A single turn carries every row of the set below to another of its rows. Some are shown first; where does it send the rows asked next?
vupe: 17  -10  -25  6  2  6  -9  22  6  3  -9  55  -32  -13  -11  -6  -10  1  -27  33
faf: 12  -17  -13  -4  -3  -8  -6  -5  18  4  10  23  -27  8  -8  8  -20  30  -37  48
Gafi: -8  -6  -25  -9  16  -2  14  16  -14  -16  -4  -7  -22  -9  -10  -2  -10  0  -23  31
rik: 11  -2  12  2  26  3  1  10  26  -26  14  21  -15  -11  -16  29  -5  -7  -13  50
tulob: -38  -13  11  15  9  8  11  15  22  -19  2  36  -24  -3  -11  0  -11  18  -17  17
muke: -5  -10  1  -9  -1  -19  -5  44  5  -26  -6  13  -11  16  -5  10  -13  13  -29  29
zoko: -12  -10  11  15  -14  22  -10  1  8  -13  17  36  -23  5  -3  21  -13  -11  -10  32
gav: -2  6  5  -6  10  21  -7  2  1  20  -13  19  -7  26  -16  -11  -15  5  -7  33
nosar: 19  -16  -21  13  16  8  12  -3  -7  -15  -7  41  -20  -5  -24  16  1  23  -2  45
kopuz: 13  -3  16  18  12  -28  3  11  30  3  -23  33  -32  9  0  5  1  0  -14  21
Popu: 1  -1  -10  11  -7  -11  13  24  22  -7  4  25  -42  20  0  -2  -4  17  -16  -2
divo: 0  -9  -4  -7  0  25  -7  6  9  -19  -1  26  -21  23  -25  14  -2  7  -53  23
Feb: 14  -9  -17  14  19  12  -7  13  -7  -15  13  21  -34  4  2  -14  -20  34  -2  21
ropoz: 12  -19  -7  32  15  16  -8  26  0  -15  -15  31  -17  -8  -2  -6  17  12  5  20
zod: -2  -5  -1  15  7  37  -10  30  22  -27  9  10  -34  9  -8  22  -16  19  -7  31
gugi: 19  -11  14  19  15  -19  11  11  0  -7  -9  0  -34  7  -10  1  22  10  -12  17
bufik: -11  -8  -2  7  17  -2  6  -18  33  -26  -15  5  -33  -3  -11  -9  -16  10  -10  40
sepe: 13  3  -11  -12  35  11  -13  12  17  5  -5  18  -8  3  -7  14  -33  -10  -19  24
fulo: 5  -15  4  -5  -7  26  -5  11  2  -3  16  22  -17  9  -42  -3  -1  0  -8  10
kires: -3  -16  4  0  41  -6  3  15  20  -22  -17  27  -25  15  15  12  -14  -2  -19  50
vufeb: -22  -5  -1  11  -3  1  -9  4  26  0  -19  15  1  -4  -4  10  -24  -1  0  15
gumu: 20  -21  -13  -11  7  8  -8  11  -6  3  -15  -4  -26  13  -10  4  -9  -15  -1  50
taf: -1  -9  15  7  8  9  -14  15  -13  -5  -6  -19  -25  -1  -15  5  -12  15  -24  42
gupip: -17  -11  -21  10  -10  8  2  20  21  -27  -35  37  -30  4  -15  8  -21  7  -6  28
Nel: 10  -20  3  13  2  1  -28  24  26  1  5  17  -20  10  13  -11  -3  18  -32  19
bafe: 10  -9  12  1  2  -5  -6  0  11  -24  -32  23  -32  5  -30  -11  1  -1  -27  50
Tufig: 7  -29  -5  12  -4  -8  -7  9  20  6  -21  33  -5  -4  -10  19  13  10  -30  43
Vizap: -9  -40  -6  0  18  -10  8  26  8  -35  3  23  -29  -8  -8  20  -9  -4  -17  20
Fifiv: 19  -1  -15  11  9  19  16  6  -5  -1  17  12  -43  14  -15  24  2  13  -14  11
Lun: 17  -1  -2  18  7  -15  8  40  7  -8  0  31  -37  -1  5  18  -1  -4  1  15
Dozaz: 1  -10  -5  10  22  28  -12  -3  -11  -5  -29  25  -18  0  -27  14  -28  5  -12  17
motev: 12  3  -8  -5  14  24  -6  1  29  -24  -3  19  -21  22  -18  -22  3  -6  -18  16
menal: 20  -5  17  7  32  -1  -15  28  10  -30  -17  25  -18  5  -16  10  -20  7  8  34
Rog: 10  -26  6  17  17  -2  -6  1  7  -13  4  5  -4  17  0  11  4  41  -7  26
zeku: 8  -22  -5  -11  35  1  12  21  21  -13  -21  3  -33  12  -24  -17  2  12  -11  40
lupep: 21  -6  5  20  21  -3  9  -5  -4  16  -17  12  -33  -3  -11  29  3  -1  -10  32
Tivir: -2  3  -8  8  -12  24  -2  27  16  -10  7  1  -22  -11  -11  5  8  -14  -6  42
vodut: 10  -5  -1  9  14  2  12  -20  10  15  -10  13  -31  23  -16  13  -2  19  -30  12
mur: 9  5  -17  14  -2  10  10  6  25  10  -1  39  -46  11  -2  26  -18  6  -12  20
gebo: -7  -7  0  -3  12  -8  10  11  0  -36  2  24  7  7  -19  4  6  -1  -19  7

Rog moves to -> Tufig
gupip moves to -> zod
tulob moves to -> zoko
Now these:
Tivir moves to -> motev
lupep moves to -> gugi

A single turn carries every row of the set below to another of its rows. Some are shown first; where does it send the rows asked next?
fata: 4  2  0  3  12  -13  -1  -5  3  -19  -6  -1  18  -23  8  -16  33
razam: -10  0  -12  1  5  4  6  27  -2  -26  -8  -12  -19  -22  5  -2  -5
gonib: -6  9  1  26  16  -27  13  -20  21  -11  -15  -10  -3  4  -8  -1  14
kemev: 1  -14  1  19  14  -16  6  -3  21  -22  7  20  5  -18  -6  -4  5
defe: 16  5  -3  -7  -16  14  -1  -4  -3  3  -8  17  9  5  -4  15  -18
padi: -15  7  15  -2  -1  1  -13  -11  16  -15  11  -1  -8  -22  -6  -33  -5
gosup: -5  -17  -2  5  -5  9  -5  4  13  -10  12  -7  -30  -4  -9  -9  18
num: 4  15  6  -26  10  -12  -19  1  -2  2  -13  -24  12  17  10  4  -8
kov: -15  13  -11  -7  -14  -29  8  -7  8  -24  -5  5  0  -9  -18  -5  -20
Sed: -1  5  -5  10  8  6  14  4  6  2  1  -7  -3  20  36  -7  19
vetuv: -5  22  -1  10  -9  3  7  -10  -8  10  -18  -21  4  22  -10  12  -5
Nesak: -7  25  18  -24  10  0  5  -23  4  -9  -5  17  8  -3  2  3  -11
Rizaz: 9  -3  9  -12  -13  19  -8  4  -5  -12  -8  16  9  -2  -4  9  -18
Neso: -12  -4  -5  2  -7  11  -7  22  7  -27  -10  -6  -21  -14  -4  2  -9
paz: 23  0  -11  17  32  -3  2  10  3  5  -9  -14  6  -5  6  3  16
mabe: 11  6  -18  -23  -9  -1  0  1  -1  11  19  5  -7  -2  -10  -7  -20
Dorek: -15  14  0  6  23  -31  4  -5  27  -23  -14  -11  0  11  14  -10  6
govuz: 7  19  -8  10  5  -29  9  -20  12  6  -1  4  23  6  -9  -7  -18
zufip: -5  -7  19  -13  -17  14  -13  3  -7  -9  5  8  7  -2  1  7  -18
Tuzo: 20  0  -21  16  22  -1  10  17  5  -3  -9  -4  1  -10  20  3  12
duv: -8  -2  -6  -2  2  -1  16  14  -11  -21  -4  -11  -23  -27  14  2  0
Kogep: 3  3  -10  -17  -6  -6  -3  3  -10  10  22  -5  -4  -14  -15  0  -24
som: -10  -4  7  -10  -12  -21  -13  -13  22  -26  -2  10  2  1  -22  -6  -6
Mol: -6  10  -10  1  1  -16  13  -10  1  -12  4  -2  9  -17  17  -23  32
Bozav: 17  8  -16  -26  -4  0  -9  3  6  10  8  11  3  8  0  2  -22
tanes: -14  16  7  7  -2  0  1  -7  3  -17  0  -4  -4  -35  -10  -25  -14
Sul: 3  -22  7  -6  5  2  -7  0  8  -11  12  -7  -28  -13  0  -5  20
Nizil: 3  24  8  -22  17  -10  5  -28  5  5  5  11  2  -9  -15  0  -9
ton: 4  15  4  0  -10  -5  4  -21  -13  17  -11  -21  5  15  -7  12  2
rifov: -14  0  -10  8  7  -21  19  3  18  -23  14  18  -1  -11  15  -13  -4
Firo: -13  23  -6  11  -5  -1  0  -1  5  7  -16  -25  -2  30  3  9  0
lepo: 13  -3  6  25  28  -2  -2  4  -2  6  -7  -23  8  -8  9  5  14
Bimi: 0  13  11  2  4  -18  -6  -15  20  -9  -9  11  30  18  8  -8  -15
lefo: 2  16  -1  -18  15  -7  -24  6  9  5  -9  -25  6  26  -3  0  -7
poti: -7  7  0  10  13  -4  9  4  2  8  9  -22  -4  12  37  -11  12
Borel: -8  -8  -15  1  -11  4  -6  10  14  -8  10  -9  -34  -8  -16  -6  0
mege: 1  15  -6  3  16  -7  -21  8  13  6  -17  -30  3  22  -9  9  0
vopo: 12  -7  -11  14  7  6  7  4  14  2  3  3  -7  10  29  -4  24
bonon: -26  21  11  12  14  -10  1  -13  2  0  5  -9  22  8  -11  8  20
mefa: -27  27  2  -3  26  -19  -4  1  4  -4  7  -14  23  5  -1  2  10

Dorek moves to -> kemev
Nizil moves to -> mefa
Now these:
mabe moves to -> lefo
Firo moves to -> vopo
poti moves to -> Sul

A single turn carries every row of the set below to another of its rows. Some are shown first; where does it send the rows asked next?
Ral: 9  0  -6  -9  22  -25  10  33  -15  -11  -21  5  7  -7  -22
kisi: -10  -8  15  -27  -10  -21  25  3  13  -22  -11  4  7  -28  -30
nifat: 17  6  -7  -6  0  -2  14  1  0  -19  0  -21  -2  26  -35
Kavus: 16  13  14  -11  -8  -11  37  18  -17  -22  -2  26  30  -25  -13
vab: 28  7  2  -28  15  -25  19  16  -8  12  -12  9  22  -7  -9
ture: 31  21  -5  -6  -5  -4  32  29  -6  -27  -11  22  2  14  -23
fosa: 5  1  7  -9  -5  0  11  -2  5  -41  -8  -1  5  -15  -57
Lud: 10  17  5  -23  1  -33  39  12  7  -2  20  15  22  -10  -27
Roz: 36  9  -6  -14  -6  -44  24  -14  -11  -16  0  -3  8  5  -31
nom: 2  0  5  -18  -7  -26  25  -22  -1  -17  -5  1  34  -30  -30
pasu: 3  18  32  0  -11  -23  32  7  -12  -30  -14  -8  5  -15  -16
mevir: 3  6  5  -16  13  16  12  21  -5  -8  -14  -4  9  -33  -29
novar: 19  -2  -5  -20  -13  -1  27  2  -20  7  15  -17  10  -22  -29
des: -1  -21  6  -18  -18  -15  20  6  -16  -8  -25  0  24  -15  -16
zubed: 29  13  -1  -18  -1  -2  23  12  12  9  -38  4  20  -6  -40
Famo: 17  -22  8  -12  -24  -6  31  21  0  -28  -24  10  14  -2  -30
Rofun: 12  25  -1  -9  -1  -5  27  13  7  6  7  -12  14  19  -46
Binik: 20  24  -13  -13  18  -5  24  -12  9  -16  -6  10  34  -25  -30
tuvam: 17  28  -20  -17  -4  6  30  7  -13  -5  15  14  20  -13  -36
tovu: 31  40  7  -5  6  -22  40  0  12  -20  1  -2  3  0  -25
Bunif: 22  14  30  -18  11  -3  6  -3  -13  -27  0  12  32  -4  -21
rab: 16  -5  7  -4  0  -33  17  0  -28  -28  13  -15  6  -9  -25
Deno: 26  17  17  -22  -16  5  19  -17  2  -5  1  -3  26  1  -47
posub: -4  3  11  -12  -11  -28  26  31  -5  -17  -3  6  -6  14  -28
Tup: 8  26  -1  -17  1  -5  31  -8  -3  -20  -6  1  9  -45  -22
Meb: 25  -12  -21  -8  -16  -24  30  8  1  -13  -19  -6  0  -11  -50
muri: 31  10  11  5  -12  -1  33  15  3  -14  -27  -20  9  13  -32
kasuz: 10  -3  14  -8  -9  8  10  9  -10  -22  -32  -10  10  13  -19
zosa: 23  21  8  -9  12  -15  4  1  -3  -37  -22  21  17  10  -40
ror: 25  12  -34  -12  16  -4  23  9  4  -5  6  -1  13  3  -33

Roz moves to -> vab
Tup moves to -> kisi
posub moves to -> ture
Now these:
nifat moves to -> ror
fosa moves to -> Meb

A single turn carries every row of the set below to another of its rows. Some are shown first; where does it send the rows asked next?
ruf: -8  -25  -6  -31  -6  -21  22  -32  38  11  11  -16  -7  -32  -14  -28  -24  -22  -11  5  -17  -16  0  5  4
lilo: -28  -10  -23  -23  -22  -10  31  5  7  18  45  19  -9  -31  -18  -12  -37  13  -3  -17  24  -7  -3  0  -4
sar: -32  0  -15  -22  -15  -10  37  18  18  21  38  12  0  -28  -5  -3  -4  8  -5  -32  15  -10  -24  -1  -2
Pebar: -11  -35  -4  -42  -1  -3  12  -30  35  13  15  7  -18  -13  -14  -26  -14  10  23  27  2  -2  5  10  18
kuriz: -14  -5  -9  -50  4  -20  31  6  32  43  48  25  -3  -32  -13  -6  5  6  -1  -33  6  -21  -8  9  -1
benut: -23  -6  -19  -23  -20  1  33  16  12  20  45  25  -6  -14  -10  -6  -17  14  -1  -26  23  -2  -14  8  1
Vus: -21  -22  2  -40  7  -15  18  -21  46  16  3  -10  -7  -26  -3  -18  19  0  17  11  -13  -12  -19  1  16
zesen: 0  -23  -7  -33  9  -6  21  -20  47  3  23  13  -6  9  2  -30  9  -4  -10  10  0  -2  -23  9  28
damet: -18  9  -12  -34  0  -8  41  14  33  9  27  9  5  -33  -1  -17  -10  11  -18  -37  13  -20  -24  1  -1
Mup: -25  6  -2  -39  8  -8  32  11  28  21  38  25  -3  -25  -19  -2  12  29  -3  -23  3  -13  -23  1  4
fika: -30  1  -12  -34  -13  -22  26  -3  12  -5  35  -1  5  -46  0  -18  -30  1  -3  -20  28  -15  -10  -15  -11
zek: -12  -12  -16  -51  -1  -21  26  -4  22  40  55  29  -9  -36  -24  -13  -23  9  0  -20  13  -20  10  8  -3
Rusu: -18  -19  13  -44  9  -26  -1  -18  43  -6  17  -7  -12  -23  15  -16  -2  -9  11  0  -10  -14  -29  6  6
viko: -11  -4  -20  -37  -8  -2  34  2  21  6  39  21  -7  -27  -14  -27  -47  18  -14  -19  26  -14  2  7  -1
Mul: 5  -23  -1  -30  -8  6  23  -18  44  12  16  5  -7  9  -3  -21  -1  -16  -6  -4  -10  -2  -11  24  14
Ruvo: -3  -31  -2  -43  -2  -12  13  -29  31  0  22  18  -22  -1  -5  -32  -25  -2  14  26  8  -9  -9  2  20
Kab: -12  -26  -14  -33  9  -30  19  -36  38  2  19  -5  -5  -30  -11  -38  -18  -8  -14  23  -4  -14  -7  -9  20
tinu: -20  -31  -14  -34  5  -20  13  -36  39  13  13  -13  -4  -36  -16  -29  -3  2  3  24  -7  -5  5  -1  15
Vuv: -9  -28  -9  -33  5  3  15  -23  47  14  16  5  -2  -2  -5  -22  19  5  7  13  -2  7  -7  15  23
Danaf: -27  -8  -7  -32  -7  -1  16  -3  10  6  57  29  0  -8  -17  -6  -1  24  3  -7  27  11  -2  2  1
nomod: -7  -30  8  -46  1  -15  -8  -25  33  -9  27  8  -21  -9  5  -23  -29  -2  15  13  4  -6  -10  17  8
zupab: -9  -26  -7  -35  17  -28  3  -30  46  -1  26  -8  -7  -33  -7  -33  -23  -1  -21  7  -13  -11  -6  14  11
Rovaf: -1  -33  1  -36  -18  -5  13  -30  27  5  18  3  -18  -3  -11  -25  -32  -18  12  12  0  -6  4  14  5
Sode: -36  -3  -20  -22  -17  -21  35  8  12  20  38  6  -3  -46  -14  -9  -22  8  -7  -24  14  -15  -14  -9  -6
Rumu: -17  -17  4  -41  7  -27  21  -20  41  2  8  -3  -10  -20  7  -23  8  -12  8  11  -7  -20  -34  -11  18
pilo: -25  -6  -11  -42  2  -17  25  -7  14  17  46  26  -12  -38  -36  -14  -29  33  -2  -3  10  -14  5  -3  -1
zonav: -43  -1  -8  -32  0  -27  19  -8  11  6  46  4  8  -46  -17  -4  4  14  -5  -10  13  -5  -9  -18  -7
Fek: -12  -17  9  -34  -8  -17  23  -18  40  10  5  -15  -5  -16  4  -14  6  -28  6  -6  -16  -14  -23  4  4
rov: -21  -14  -10  -43  -12  -14  13  -6  14  26  64  24  4  -15  -4  -5  3  -4  8  -21  28  3  4  5  -5
dakuz: -31  -10  -11  -42  -8  -33  16  -11  15  27  58  8  7  -41  -6  -8  1  -9  3  -21  21  -7  2  -9  -10
zozet: -17  1  -7  -34  -16  4  25  9  16  -4  40  20  2  -7  8  -14  -16  6  3  -26  36  -1  -17  4  -3
setof: 0  -23  -2  -35  17  -8  5  -17  52  0  28  7  -5  -4  5  -26  -2  2  -16  -2  -9  -1  -16  28  18

benut moves to -> sar
Mul moves to -> Fek
Now these:
viko moves to -> zozet
Rusu moves to -> zupab
pilo moves to -> Danaf
Kab moves to -> Ruvo
tinu moves to -> Pebar
kuriz moves to -> dakuz

